One vector is turned by the same rotation once a tick. Each row is the vector after some number of ticks, and that number follows the row.
The counts run from 0 to 322.
[193 133 129 107 105 169 133 169 179 135 174 148 109 126 138 116 166 144
 101 132 140 158 126 121 122 119 104  88 152 170 121 132 150 138]
69
[183 103 122 183 139  68 109 148 113 138 126 146 152 118 141 193 129  98
 123 114 129 158 133 115 125 154 114 154  95 106 122 146 103 130]
198
[ 98 137 126 127 169 121 161 125 121 140 126 161 124 159 177 106 163 123
 154 138  99 142 127 135 123 137  82  62 152 142 102  82 163 120]
307
[105  87 142 157 138  58 145 103 155 117 157 143 118 152 110 152 135 115
 162 140 104 186 145 128 118 132 185  97 122 119 119 120 140 113]
2
[126  85 111 142 124 129 139 132 165 126 175 166 100 137 170 124 105 110
 142 143 165 173 136 127 119 135 193  82 124 142 110 151 122 129]
43
[172 105 119 141 101 104 121 125 129 121 179 170 143  91 178 155 127  84
 140 127 175 145 166 114 126 126 165 136 146 103 150 132 101 123]
227
[133 107 157 170 131  63 133 149 146 126 145 123 107 126  75 162 131 138
 141 128 117 137 125 119 107 174 159  96  62  93 140 132 132 124]
192
[ 85 103  82 132 153 134 115 105 129 124 175 126 143 169 169 149 136 125
 160 141 102 161 135 171 112 128 117  83 158 188 127 116 126 136]
296
[169  93 129 134 122  78 120 113 182 112 195  94  92 147 135 142 166 101
 116 123 127 164 124 106  95 116 137 129 150 148 118 134 140 132]
20
[138 145 119 107 140 186 135 132 117 106 179 166 112 148 196 129 116 104
 132 115 163 117 144 139 121 142 124  86  94 147 134 137 127 168]
83
[112 104  97 143 133 131 117 121 118 137 157 147 160 161 169 156 156 122
 145 154 103 177 150 164 119 115  99 108 193 188 121 100 127 138]
298
[103 148 109 122 165 171 139 160 129 137 146 144 122 164 127 152 141 141
 149 125 103 124 119 157 117 161 109  52  79 162 132 134 151 154]
102
[119 158 118 127 149 178 136 163 132 138 138 143 122 158 118 141 136 156
 137 130 100 129 108 159 120 161 107  48  78 167 134 127 151 154]
101
[167  90 160 167 100  70  87 129 104 128 173 115 108 141 121 138 135 136
 107 160 142 114 161  92 111 176 133 151 112 120 164 125 106 126]
180
[140 115 155 153 110 134 111 123 118 129 162 123  94 173 147  65 126 168
 110 179 119 142 144 119 120 162 116  98 137 181 143  82 136 124]
322
[ 85 127  86 124 178 160 119 156 104 148 141 160 139 167 153 161 144 125
 160 133 114 121 127 153 123 147 102  69 106 153 129 142 129 158]
104
[181 105 148 139 125  86 164 132 161 126 138 182 111 122 169 110 158  95
 116 131 142 175 139  91 125 109 134 108 161 116  92 114 145 114]
25
[163 162 134 113 107 184 128 142 117 114 179 138 114 136 152 129 168 119
 116 124 153 118 110 122  98 136 111  92  96 139 141 118 141 197]
80
[152 146  85 164 130 148 116 131 124 134 160 111 135 155 153 118 121 154
 137 135  82 155  91 161 112 161 122  76 108 195 134 105 128 143]
292
[ 98 143 181 136 159 123 148 134 128 115 140 162 119 171 109 154 109 150
 135 144  89 130 181 146 151 178 117  81  75 140 136 111 150  99]
143
[135 130 106 104 128 126 157 135 170 120 179 161 156 102 154 167 175  96
 157 112 123 164 147 142 123  98 128  88 180 132 127 118 146 120]
256
[117 125 121 116 153 149 127 157 120 161 131 180 133 152 148 115 164 144
 135 163 119 116 170 125 145 144  75  82 175 170 130 111 140  95]
116
[135  66 103 146 151  59 113 155 164 147 157 147 124 109 139 158 145 103
 148 126 142 140 153 113 126 143 136 110 157 113 122 160 120  79]
206
[102  89 146 162 139  58 150 111 145 117 140 152 129 156 117 152 143 105
 160 142 102 190 146 126 117 124 170 106 129 107 113 111 138 117]
3
[153 155 135 144 125 146  99 137  82 138 158 128 107 158 154  95 125 155
 109 152 105  83 144 116 122 186  98 101  79 165 167 108 122 131]
130
[131 112 148 141 172  71 130 116 115 125 151 128  92 143 166 120 118 101
 130 117 126  84 156  97 118 184 110 112  73  95 132 137 133  99]
174
[116 156 117 150 134 152 155 117 101 109 141 171 169 140 182 154 123 113
 163 126 109 168 132 169 126 136 131  82 112 142 118  85 132 160]
287
[164  86 113 149 151  74 116 149 188 131 174 106 102 122 131 157 109 115
 126 101 122 136 137 119 126 161 132 112 104 135 138 176 129  87]
203
[164 106 148 183 121  61 144 131 127 122 117 157 151 138 116 165 162 103
 135 134 101 200 115 117 115 126 140 132 118 107  97 102 129 143]
6
[152 119 138 151 126 140 117 107  89 133 148 159 122 165 204  75 120 128
 115 161 134 147 154 130 134 159  93 120 155 170 119  87 121 122]
319
[161 120 119 155 166  72 148 116 166 116 149 114 104 153 152 148 125  87
 134  93  98 165 101 127 111 147 134 105  76 128  99 144 146 125]
11
[129  97 132 164 157  63 112 122  88 143 134 151 109 134 175 123 122 100
 135 136 144  93 158  90 120 182 124 121 102  95 139 131 109 102]
176
[187 123 114 151 131  85 144 157 123 153 131 167 127  81 170 126 164  99
 136 111 150 116 117  82 116 149 132 104 113  76 126 129 126 115]
218
[140 101 128 155 174  85 105 137 108 141 130 149 140 166 165 167 117 112
 117 133 104 129 187 133 150 165  75 140 130 152 118 142 114  93]
156
[154 118 106 144  94 188 101 164 109 145 168 166 120 137 150 105 134 155
 126 171 155 133 130 131 126 148 144  86 134 181 152 124 106 154]
88
